rotation ticks, each row followed by its count of ticks
The counts run from 0 to 774.
[140 171 160 123 145 135  95  96 133  93 162 124 120 138 100 120 130 116
  92  97 172 162  94 126 145 111 128 160 130 129 130 139 150 155 152  61
 114  64 140 123 146 106 141 126 179  81 142 134  96 122 138 134 133 124
 129 123 127 124 124 114  80 153 141 134  92 137 115 157 149 136 125 209
 113 176  98 145  85 124 125 122 153 169 157 134] | 486
[108 176 159 113 150 181 107  90 181 111 177 128 137 165  89 108  96 139
 149 123 177 138 102 150 126  89  76 133 131 112 131 137 137 148 109  80
 111 135 133 115 129 141 154 100 139  70 207 146 140 112 140 141 125 134
 144 117 134 118 156 153 107 131  95 146 105 152 150 149 121 111 117 136
 156 151  89 127 113 137 125  94 144 163 121 139] | 88
[141 164 164 114 116 159 153 104 129 152 164 117 154 114 149 137 101 119
 147  99 137 139 140 171 116 142 103  89 193 151 167 125 106 120  78 147
 170 151 146 140 151 159  86  90 136 100 128 119 141 142  90 138 123 129
 125  81 124 130 210 144 126 132 116 151 166 159 136 117 123 148 137 132
  66 126 162 115 149 158  98 118 111 114 135 124] | 255
[100 134 124  99 122  78 135 124 103 139 134 144 130 107 120 167  94  95
 182 158 143 117 121  99 126 120 168 113 135 119 140 108  89 113 136 166
 119 145 130 152  97 110 142  96 148 128 115 161 132 165  89 133 159 117
 141 150 185 126  78 167 118  78 158  66 128 127 128 148 170 123 139  79
 112 152 163 114 132 163 117 128  71 140 129 108] | 18
[127 148 108 163 146 136 103 157 148 133 103 115 160 157 169 111 158 114
 144 121 124 111 136 162 114 140 166 105 150 109 157 135 177 138 158 116
 144 135 132 147 218 158 115  95 172  99 145 116  81 154 121 117 124 129
 156  89 129 144 184 128 123 164 104 156 141 137 125 164 136 124 144 184
  88 115 155 122  91 132 142 107 176 112 116 149] | 220
[130 121 176 103 145 130 188 167 115  96 132 168 151 141 158 146 103 169
 148 112 127 129 141 109 118 155 104 106 121 202 129  98 129 113 120 176
 178 152 154 124  76 153  98 107 128 142  92  72 143 129 125 114 128 156
 120  70 120 123 138 118 167 134 148 148 154 123 128  91 124 138 152 167
 128 105 122 124 136 140  62 125 117 146 135 131] | 558
[120 149 127 156 107 125  76 125 156 121 123  90 109 157 112 146 143 106
 128 105 115 153  89 108 120 131 138 152 109 119 126  97 150 135 126  80
 102  46 141 113 134 131 147 139 129 117 153 151  89  97 153 121 135 127
 113 137 127 104  81  72 125 151 133 155  78 105 136 128 118 158 142 163
 181 123  98 121  62 111 124 121 173 145 185 140] | 472
[126 162 129 131 102 156  80 129 116 169 158 100 147 106 112 127 127  85
 130 138  91 108 165 153  86 120 146 139 168 103 152 158 139 122  65 130
 110 137 145 165 186 149 104 126 150 118 162 159 120 137  62 129  87 132
 114 108 123 115 142 164 134 109 109 105 137 132  95 110  85 168 140  90
 102 125 133  98 131 173 154  99 128  89 110 123] | 658
[125 110 114 127 158  79 135 189 118  88 114 155 130 145 147 155 145 134
 123 109 133 138 113  75 158 162 170 172  89 152 107 110 134 137 146 122
 125  68 154 138 109 106 117 111 176 129 101 125  99 150  92 123 160 132
 114 125 124 115  81  85 156 136 154 136 151 148  87 134 171 157 151 169
 142 138 121 123  99 147  60 125 143 139 157 123] | 170
[ 97 118 107  97 143  88 138  97  83 108 122 120 115 116  77 184 107 126
 131 135 105 120  98  80 136 139 148  72 115 146 112  92  92 120 124 190
 132 155 115 168 127 124 111 156 143  98 121 149 146 135 104 118 143 141
  99 115 128 122  70 146 129 102 168  93 153 146  90  88 132 124 176 103
 130 128 153 118 154 161 102 145  69 139 134 109] | 5
[ 99 123 132  94 162  83 165 107 153 125 143 114 136 135  73 163  92 140
 154 118 175 144  98  88 143 123 104 123  67 112 115  84 132 134 110 151
 130 116 121 174 104 118 152 135 133  82 142 113 147 130 155 160 122 129
 124 130 138 102  80 106 177 113 114 104 141 119 148 104 162  91 136 105
 175 130  81 121 152 154  66 115 117 152 122 100] | 724
[ 97 165 103 124 115 113 106 137 140 151 139 100 155 120 102 129 114  75
 175 145 151 118 131 153  96 100 152 160 127  82 134 123 178 131 125 139
 124 109 127 173 140 131 164 148 133 110 126 118 107 123 131 139  97 130
 174 115 195 133  84 144 123 119 131  67 100  67 136 140 134 111 116 121
 114 160  79 120 104 173 181 109 156 126 102 130] | 343
[ 91 121  93 105 161  83 158 124 162 128 132 107 134 137  82 169 110 133
 158 118 168 134  97  97 151 130 115 134  67  98 110  78 131 138 108 144
 129 103 123 166 117 124 142 140 131  74 146 126 143 127 141 157 125 131
 127 139 138 104  81 102 185 115 113 113 156 134 139 105 162 100 144  91
 174 133  87 111 149 159  69 117 127 143 122 103] | 726
[120 158 165 128 103 163  77 126  86 158 161 113 141 116 124 118 119  98
 130 168  97  94 167 153  76  92 138 127 175 122 166 170 119 113  90 139
 113 167 137 148 166 129 117 122 144 130 159 140 116 128  95 136  82 127
 125 109 120 108 129 182 130 111 119  86 111 125 108 115  96 144 123  94
 110 107 139 102 109 133 175  81 100 122  90 124] | 663
[143 195 143 102 125 160  95  88 129 138 160 106 137 118  87 133  95  93
 125 114 123 129 135 170 111 134 124 135 187 116 132 155 138 131  84 114
 138 133 129 153 149 142 118 114 166  94 136 158 116 138  55 130 105 138
 128  82 167 139 143 158  83 104 131 115 141 147  91 122  99 152 134 121
  81 185 141 104 135 194 165 136 117 114 115 134] | 648
[113 129 124 111 121 114 152 170 107  71 139 161 126 130 155 164 125 139
 146 119 133 135 110  87 142 142 132 167 117 190 106  94 102 134 141 139
 141  81 157  95  46 115 110 135 122 145 101 116 126 105 116 110 153 141
 116 117 136 115  74 101 140 138 194 137 112 119 102 114 142 157 151 162
 148 141 109 129  87 126  81 131 123 167 169 136] | 159
[106 146 169 104 153 149 125 132 124 135 174 130 144 157 103 122  89 142
 135 155 129 102 162 125 118 109  89 157 119 128 138 161 115 120  67 141
 121 170 132 157 106 118 119 104 143 123 165 134 141 133  91 154  89 142
 111  98 120  99 108 162 180  91 100 106 162 157 103  89 121 126 117  71
 155 122 111  93 145 160 107  74  98 134  73 112] | 685
[126 149  97 133 137  98 104 132 156 143 123 108 111 144 145 153 136 116
 150 117 150 132  91 109 158 126 153 162 124 103 137 101 107 131 141  73
 105  59 134  99 106 102 144  81 153  88 146 175  93 140 126 149 165  97
 126 166 137  92  95  86 157 127 124 148 122 152 148 161 176 129 141 112
 171 137 141  96  76 112  86 109 129 152 165 128] | 454
[128 114 176 115 123 131 157 186 103 115 175 173 168  96 171 120 134 138
 130 129 151 131 168 112 108 117 126 132 138 168 163 142 137 140 108 164
 139 138 179 144 158 145  89 110 153 134 129  80 148 147  98 129 113 135
 124 105  88 120 190 155 150 150 132 125 143 127 109 131 136 167 131 175
  81  98 116 148 140 142  68  86 146 120 137 109] | 537
[126 158 169 158 139 182 128 107 145 111 141 106 150 197 141 126 110 139
 156 126 113 133 135 171 123 146  92  78 158 160 159 134 119 125  95 136
 169 174 126 154 162 147  99  93 130 115 158 117 120 120 105 126 127 155
 126  59 123 141 184 144 109 144 108 161 170 179 109 105 115 142 133 155
  87 119 173 115 125 133 121 110 131 141 115 152] | 245
[133 113 172 107 148  83 150 152  97  79 142 168 120 129 127 148 116 143
 118 113 141 154 108  67 141 142 147 147  96 181 119 109 123 132 156 136
 135  90 151 126  76 100 122 120 163 136  87 103 116 137 121 119 155 132
 105 118 123 113  78 100 134 132 176 118 118 119 103 126 168 148 147 186
 138 133 117 138 105 127  66 132 119 166 172 118] | 164
[110 161 117 124 134 129  85 138 181 157 122 123 139 153 115 120 113 110
 178 149 138 114 130 123  97 117 153 159 125  65 129 134 158 121 123  88
  87 117 136 118 135 145 168  69 164 103 181 173 101 153 107 132 139 114
 153 147 179 114 108 142 135 101  98 122 103 120 150 180 127 125 126  99
 168 140 116  98  91 159 139  97 152 121 121 138] | 60
[117 123 142  76 127 110 153 122 118 151 147 165 132  73 134 144 110 144
 159 145 158 116 116  78 118  98 137  89 144 128 155  98  84 121 129 152
 103 154 158  91 113 144 123  81 145  88 159 153 167 164 127 136 160 102
 120 166 116 101 150 162 152 100 135 124 114 142 168 158 148 122 157  88
 153 100 145 118 137 131  68 103  77 135 162 105] | 418
[116 182 130  99 148 181 113  94 188 115 179 127 137 139  94 116 106 147
 142 109 177 132 103 148 129  96  79 141 145 108 128 131 141 156 100  78
 113 121 140 100 135 147 136 109 145  53 205 154 143 115 126 144 123 133
 139 115 125 119 167 147 111 137  99 161 111 155 148 149 117 114 131 135
 152 159  85 126 120 152 119 101 150 153 127 139] | 90
[138 165 112 124 150  98 141 103 135 119  85  93 126 167 125 164 105 123
 157  93 121 136  92 158 138 172 139  97 139 146 117  75 135 110 153 134
 188 106 102 140  97 137 133 109 134 100  73 120  88 130 133 118 147 137
 144  72 189 138 100  81 125 129 154 142 142 127 138 113 143 100 166 158
 115 160 165 102 101 143 136 170 121 144 141 151] | 600
[134 161 105 118 105 109  99 128 149 146 133 110 118 101 139 147 139 102
 143 100 152 145  90 123 125 120 156 159 143 112 135  87 134 128 140  81
 111  38 149  79 106 131 147 111 137  93 127 154 104 122 145 135 146  98
 135 158 151  95 105  84 139 139 149 145  76  97 172 162 143 135 146 137
 165 142 106 113  67 118 114 124 149 141 192 130] | 463
[129 154 141 130 112  99 111 125 151 152 144 117 118 129 151 138 117  97
 166 124 170 151  97 119 132 111 144 159 135 111 155  99 114 129 143  79
 109  60 145 106  96 110 166  78 139 112 133 154 101 134 153 151 159  95
 140 162 161 101 103  97 133 133 131 126  83 110 179 175 177 132 115 129
 153 141 124 117  72 105 104 107 130 160 178 122] | 459
[111 126 103 104 105 114 159 165 106 116 180 146 133  60 165 166 142 116
 134 113 166 139 119  95 152 108 133 160 145 160 142 100  84 153 104 143
 125  73 176 103 104 124  90 139 125 106 131 129 162 122 104 145 145 111
 109 153  88 100 142 121 153 146 169 131 129 139 118 127 159 172 151 132
 116 128 108 134 123 131  53 102 124 138 177 108] | 140
[110 136 170 132 154 170 133 166 107  67 184 167 153 156 156 110 129 144
 115 142 153 121 150 126 139 108 105 150 140 181 146 172 122 161 134 125
 136 146 152 140 144 112  95 112 160 125 156  99 126 129  99 128 120 152
 130  88  93 131 166 162 112 156 139 127 143 169  73 131 150 155 120 190
  82 133 119 145 111 130 102  85 140 160 108 138] | 526
[ 99 123 101 120 110  92  88 145 123 145  87 125 120 132 101 161 119 109
 171 158  73 105 121  76  88 141 183 118 116 104 113  95 130 104 126 155
  97 125 137 127 112 145 145 119 141 134 138 175 114 140  98 101 148 132
 116 143 170 109  44 140 143  84 149 109 104 100 119 128 101 142 166  81
 180 108 142  98 101 156 137 131 117 113 147 132] | 32
[104 170  80 109 126 117 100 137 126 143 129 105 149  91  88 137 126  91
 144 132 143 105 121 147  99 103 160 151 134  83 114 114 183 139 137 142
 124 109 131 153 154 151 143 176 139  88 122 118 108 121 133 127  89 138
 169 105 176 130  91 143 124 124 142  86  92  66 136 133 113 100 146 130
 125 159  79 124 106 172 192 124 148 122 104 138] | 346
[107 143  96 134 123 169 103 127 150 144 172 102 139 111 127 131 159 125
 131 129 154 119 117 131 131  81 111 124 143 102 160 128 117 160 104 104
  95 111 145 110 193 144 108 132 130  63 217 150 144 113 138 155 108 113
 121 152  67  92 182 145 149 157  98 157 118 158 136 140 124 137 137 120
 150 104 101 125 110 116 105  70 149 135 135 123] | 102
[108 110 140 124 116 112 122 137 117 149 122 134 116 129 144 153 121 143
 161 160 115 109 113  68 108 110 141  83 115 137 153  85  83 106 137 145
  97 139 143  91 107 127 134  89 119 123 167 155 135 131 156 130 157 109
 106 163 108  84  98 139 166 111 134 134 101 131 165 130 140 130 152  89
 193  63 148 107  95  88  83  92  91 151 161 117] | 428
[131 180  95 148 110 117  94 105 119 167 102  69 136 122 135 146 131  74
 149 121 111 118 112 183 112 134 177 103 182 105 152 108 140 114 148 123
 157 105 113 149 168 137 131 121 142  97 103 144  75 134 120 122 125 115
 158  99 179 135 119 123  98 132 141 109 115 110 140 140 138 120 148 134
  78 153 176 104  81 141 189 143 130 125 137 147] | 621
[ 82 112  91 139 127  83 104 105 124 106 109 103 120 135  80 168 139 107
 152 140 131 134  74  74 128 113 154  82  80 108 125  69 132 145 163 155
 103 108 119 151 165 125 151 177 123  87 154 140 127 109 179 126 144 129
 125 148 131 116  65 126 114 134 152  98  85  98 136 130 145 112 154 147
 158 111 108 147  95 118 132 125 133 156 157 120] | 750
